128 stands for zero in the data rows.
Some points:
[120 122  95 125 134 142 149 142 132 105 132 117 123 109 127 160 139 125
 157 173  92 159  68 141 126 166 144 146 150 132 144 156 116 128 140 126
 135 150 143 160 131 164 189 104  71 121 131 122 124 109 134 125 130 116
 123]
[124 121 140 168 120 118 113  93 177  95 167  52 118 102 152 130 119 161
 145 130 116  99 153  87 134 126 120  59  91 115 158 117 128 128 116 102
 129 129 121 118 120 121 134 140 110 168 131 164 120 129 106 151 130 138
 144]
[119  98 126 140  80  73  98 147 101 103 115 128 151 176 137  83 103 109
 148 138 133 116 133 112 165 156 156 141 121 115 118 132 121  76 149 147
 103 155 126 106 161 124 131 127 115 141 115 157 125 103 103 167 125  95
 129]
[121 128 111 110 189  95 113 129 111 116 133 122 106 149 160 125 160 135
 115 130 161 172 116 113 163 119  97  92 106 166 112  98 113 151 105 137
 127 172  96 138 105 125 178 134 146 135 160 160 171 114 126 101 123 134
  83]
[128 140 149 182  78 124 148 110 144 128 127 125  91  76 162 146 132  97
 101 116 134 136 152 158 100 130 125 130 157 141 117 136 101  99 143 108
 128 182 150 137 185 100 126 124 166 153 143 137  93 120 166 134 123 139
 106]
[160 124 123 161 118 146 149 113 136  95 146  93 145 196 115 138 130 119
 102 131 150 143 152 124 136  86 162 117 157 127 151 144 165  80 123 142
 111 115 144 141 112  96 175  89 170 153 107 109 136 129 111 122 162 150
 114]
[107 138 118  74 111 149 132 112 118 129  95 149 139 114 150 143 113 154
 144 147 137 106 137 185 111 149 137 108 109 153 137  88 113 149 122 159
 102  95  88  99 155 105 144  71 149 136 137 116 126 134 131 145 103 144
 126]
[117 115 126 129 157 119 117 160 145 127 117 123 115 106 137  99 119 136
 159  90 145 135 146 166 138  88 116 144  99 101 117 100 127 119 153 114
 136 143 155 160  98  96 140 112 126 129  89 102  89 136 107 104  79  88
 115]
[117 147 110 153 115 104 131 117 170 110 110 148 153 162 127 157 112  62
 150 139  76 148 133 106 107 106 133 117  83 160 142  94 133 151 155 126
 143 130 141 126 124 149 114 107 145 109 115 146 120  91 147 102 167  84
 152]
[172 161 137  90 159 175 114 126 156 116  90 134 127 106 150  82 125  90
  74 124 106 126 140 102 136 165 138 130 120  96 150 147 134 109 130 133
 170 123  87 137 124 136 121 116 131 101 162 123 123 139 122 117 107 147
 115]
[ 77 142 125 170 137 117 124 162 123 139 145 150 148 100  80  81 143 149
 104 118 134 154  84 118 127 125 136  85 129  97 155 121 154 149 117 130
 148 129 115  96 153 124 134 115 169 175 133 103 138 125 114 117 114 126
 152]
[104 128 161 177 143 112 153 122 106 201 100 128 116 135 135 138 119 111
  99 125 141  74 124 102 104 142 147 133  90 134 111 161 161 155 147 141
 125 142 117 158 124  98 119  97  71 122 153  88 171 151 132 118 112 131
 142]
[124 155 135  84 108 101 102 136 155 123 131 173 104 120 142 150 125 183
  93 139 192 117 107  86  79 106 125 127 144 128 123 130 128 141 147 111
 141 127 154 140 161 140 114 144 119 125 109 143 113 164  57 102 146 131
 120]
[124 134 158 133 111 106 146  56 154 119 126 136  90 152 122 113  79 102
 124 128 172 126  62 151 141 119 108 123 142 145  95 114 150  82  83 160
 178 108 126 148 115 151  88 105 108 114 159 100 117 144 139 158 137 108
 111]
[129 120 106 130 117 145 157 122 114 131 190 141 131 124 120 116 178 146
 128  81 104 102 143 152 107 127 120 158  91 162 100 127 142 107 103 150
 168 139 120 143 132 136 123 108 113  85 137 136 124 124  92 118 155 166
 150]
[131 116 132 155 174 150 115 125 106 144  94 135  99 129 156  99 134 167
 110 112 121 143 108 150 135 139 171 129 153 147 132 106 112 112  97 105
  96  99 123  94 127 143  83 123 103 176 104 115 106 132 119 103 191 114
 114]
[150 116 111 127 170 138  96 129 140 116 122 106 125 111 105 149 112 108
 138 133 165 107 104 120 119 150 149 147  99 157 176 100 124 112 124 141
 105 142 181 103 132 152 141 142 173  83 138 114 156 117 154 118 105 115
 161]
[156  96 130 133  99 163 165 113 153 173  98 132 116 136 168 112 121 117
 120 103 132 168 113 127 116 104 125 139  89  98 120 167  99 156 144 165
 124  91 113  99 125 177 175 173 120 128 120 146 112 175 156 142 118 139
 135]
[ 94 158 141 139  91 122 106  81 158 124 121 164 131 114 131 142 151 130
 179 125 178 142 164 113 148 134 137 158 153 119 128 173 116 135 114 114
 127 121  73 137 108 161 128 123 121 130  79 126 147 100 158  99 134 109
 141]
[148 126 143 108 136  96 131 126 125 170 146 130  99 116 102 121 121 118
 135 141 119 112 135 153 118 148  80 109 135  92 133 133  83 128 144 171
 150  89 151 104 115 162 123 151 137 164 113 113 153  89 106  86 140 171
 113]
[158  92 156 127 121 149 117 134 117 149 131 153 174 103 123 169 149 158
 141  92 103 158 145 128 122 139 122 121 131 134 142 121 156 124 135 129
 162 128 123 109 110 158 125 150 130 137 159 119 164 132 116 158 118  86
  79]
[123 139 112 109 144 133  94 143 123 159 127 114 172 121 118 118 139 107
 146 111 119 135 120  90  97 135 152 124 156 171 125 110  87 157 107 154
 179 146 150 147 119 101 118 164 118 131 108 116  83 125 140 186 112 176
  99]
[129 145 165 129  97 160 144 159 142 118 106 118 147 166  94 130 149 154
 120 104 112 132 118 131 138 175 118 123 144 115  92 123  87 152  85  77
 142  97 166 121 121 113 129 120 121  61 146 140 104 145 141 109  99 137
  97]
[137 190 114 132 147 113 138 160 112 133 141  82  77 144 116 142 136 134
 100 100 135 136 144 127 180 122 114 117 179 144 151 135 156 168 172 197
 111 101 143 125 142 142  84 139 108 120 141 133  91 108 141 149  96 103
 142]
[156 156  98 129 122 132 117 141 143 125 174 142 138 138 109 135  97  98
 135 125 148 116 113 146 128 116 130 142 145  88 116 130 118 157 105  95
  99 145 134 115 118 121 113  88 113 166 136 171 163 142 146 168 132 121
 114]
[ 96 117  94 108 144 104 119  90 140 155 111 111 132 135  89 146  81  90
 118 124 132 110 127 177 157  96 148 133 146 123 156 139 118 124 132  81
 151 122 108 158 139  78 163 182 152 122 152 165 109 132 105 137 143 105
 141]
[120 132  99 141  98 138  82 115 102 141 160 129 131 132 126 120 117 166
 138 189 117 109 154 109 118  64 113 146 157 124 117 128 125 114 163  99
 117 144 112  70  82 120 123 142 134 113 157  97 102 129 139 101 108 145
  89]
[139 142 113  79 122 146 162  90 100 131 128 170  91 127 145 118 171 128
 152 158 107 137 144  87 165 120 137 109 121 114 100 151 144 141  88  97
 144 132 185 110 144 124 120 141 134 158 150  88 132 120 100 130  77 118
 150]
[ 93 114 145 155 159 100 163 121 128 103 126 113 149  93 122 141  85 140
 128 151 123 174 143  95 169 129 115 184 123 105 113 147 103 144 130 171
 130 150 159 125 130  69 104 114 156 110 138 130 119 185 111 146 168 117
 153]
[166 103 161 116 144 111 111 110  79  71 110 127 149 116 124  95 176 129
 133 128 109 104 112 138 131  84 104 151 130 125 161 148 126 176 129 121
 144 127 121 147 142 115 135 130 131 112 132 157 160 129 164 131 159 109
 144]
[111  83 131 115 179 147 162 160 148 122 120 162 165 104 153 154 158  83
 117 144 123  91 132 127 142 118 100  85 143 106  98 141 141  90 130 111
 113 125 120 127  96 116 106 127 150 119 134 153 118 119 135 141 134 131
 153]
[121  93 147  80 125 117 128 143 122 127 159 128 116 128  96  70 123 117
 157 106 146 135 147 107 106 180 134  82 125 169 130 137 160 151 158 119
  92 135 135 155 115 138 121 134 139 123 172 108 112 126 135 119 173 125
 145]
[134 128 139 122 129 185 192 121 115 115 134 139 138 133 129 128 107 156
 126 146 138 132 118 101 124 105 138 155 134 110 141  74 109 121 147 126
 119 133  96 178 128 130 103 145 136 145 130 133 132  88 112 127 123 109
 121]
[149 121  97 145 130  85 109 132 112 127 145  93 151 144 155 102 103 140
 105 152 107 161 147 151  94 146  95 109 158 159  69 129 146 112 111 115
 110 115  92 159 147 144  98 147 121 137  87 105 166 155 144  91  87 112
 182]
[132 166 123  97  97 110 165 168 130 131 121 116 152 114 116 172 117 134
 127 132 124 121 127 128 178 127  97 146  86 155 132 122 160 102 121  95
 134 122 108 121 156 141 127 172 117 140 107 103 117 140 170 129 159 154
 105]
There is one direction along which these points spread out most. Take the direction at right angles to it along which they spread out most. Go by this last direction. How many in every 100 of the points above lie lower along it than each point below? Round to a whole number. More than half of the points above lie lower than the first one.
[ 93 114 145 155 159 100 163 121 128 103 126 113 149  93 122 141  85 140
 128 151 123 174 143  95 169 129 115 184 123 105 113 147 103 144 130 171
 130 150 159 125 130  69 104 114 156 110 138 130 119 185 111 146 168 117
 153] 71
[166 103 161 116 144 111 111 110  79  71 110 127 149 116 124  95 176 129
 133 128 109 104 112 138 131  84 104 151 130 125 161 148 126 176 129 121
 144 127 121 147 142 115 135 130 131 112 132 157 160 129 164 131 159 109
 144] 83
[117 147 110 153 115 104 131 117 170 110 110 148 153 162 127 157 112  62
 150 139  76 148 133 106 107 106 133 117  83 160 142  94 133 151 155 126
 143 130 141 126 124 149 114 107 145 109 115 146 120  91 147 102 167  84
 152] 97
[124 121 140 168 120 118 113  93 177  95 167  52 118 102 152 130 119 161
 145 130 116  99 153  87 134 126 120  59  91 115 158 117 128 128 116 102
 129 129 121 118 120 121 134 140 110 168 131 164 120 129 106 151 130 138
 144] 17
[119  98 126 140  80  73  98 147 101 103 115 128 151 176 137  83 103 109
 148 138 133 116 133 112 165 156 156 141 121 115 118 132 121  76 149 147
 103 155 126 106 161 124 131 127 115 141 115 157 125 103 103 167 125  95
 129] 26
[134 128 139 122 129 185 192 121 115 115 134 139 138 133 129 128 107 156
 126 146 138 132 118 101 124 105 138 155 134 110 141  74 109 121 147 126
 119 133  96 178 128 130 103 145 136 145 130 133 132  88 112 127 123 109
 121] 57
[104 128 161 177 143 112 153 122 106 201 100 128 116 135 135 138 119 111
  99 125 141  74 124 102 104 142 147 133  90 134 111 161 161 155 147 141
 125 142 117 158 124  98 119  97  71 122 153  88 171 151 132 118 112 131
 142] 43
[121 128 111 110 189  95 113 129 111 116 133 122 106 149 160 125 160 135
 115 130 161 172 116 113 163 119  97  92 106 166 112  98 113 151 105 137
 127 172  96 138 105 125 178 134 146 135 160 160 171 114 126 101 123 134
  83] 34
[160 124 123 161 118 146 149 113 136  95 146  93 145 196 115 138 130 119
 102 131 150 143 152 124 136  86 162 117 157 127 151 144 165  80 123 142
 111 115 144 141 112  96 175  89 170 153 107 109 136 129 111 122 162 150
 114] 31
[123 139 112 109 144 133  94 143 123 159 127 114 172 121 118 118 139 107
 146 111 119 135 120  90  97 135 152 124 156 171 125 110  87 157 107 154
 179 146 150 147 119 101 118 164 118 131 108 116  83 125 140 186 112 176
  99] 74
[ 77 142 125 170 137 117 124 162 123 139 145 150 148 100  80  81 143 149
 104 118 134 154  84 118 127 125 136  85 129  97 155 121 154 149 117 130
 148 129 115  96 153 124 134 115 169 175 133 103 138 125 114 117 114 126
 152] 11
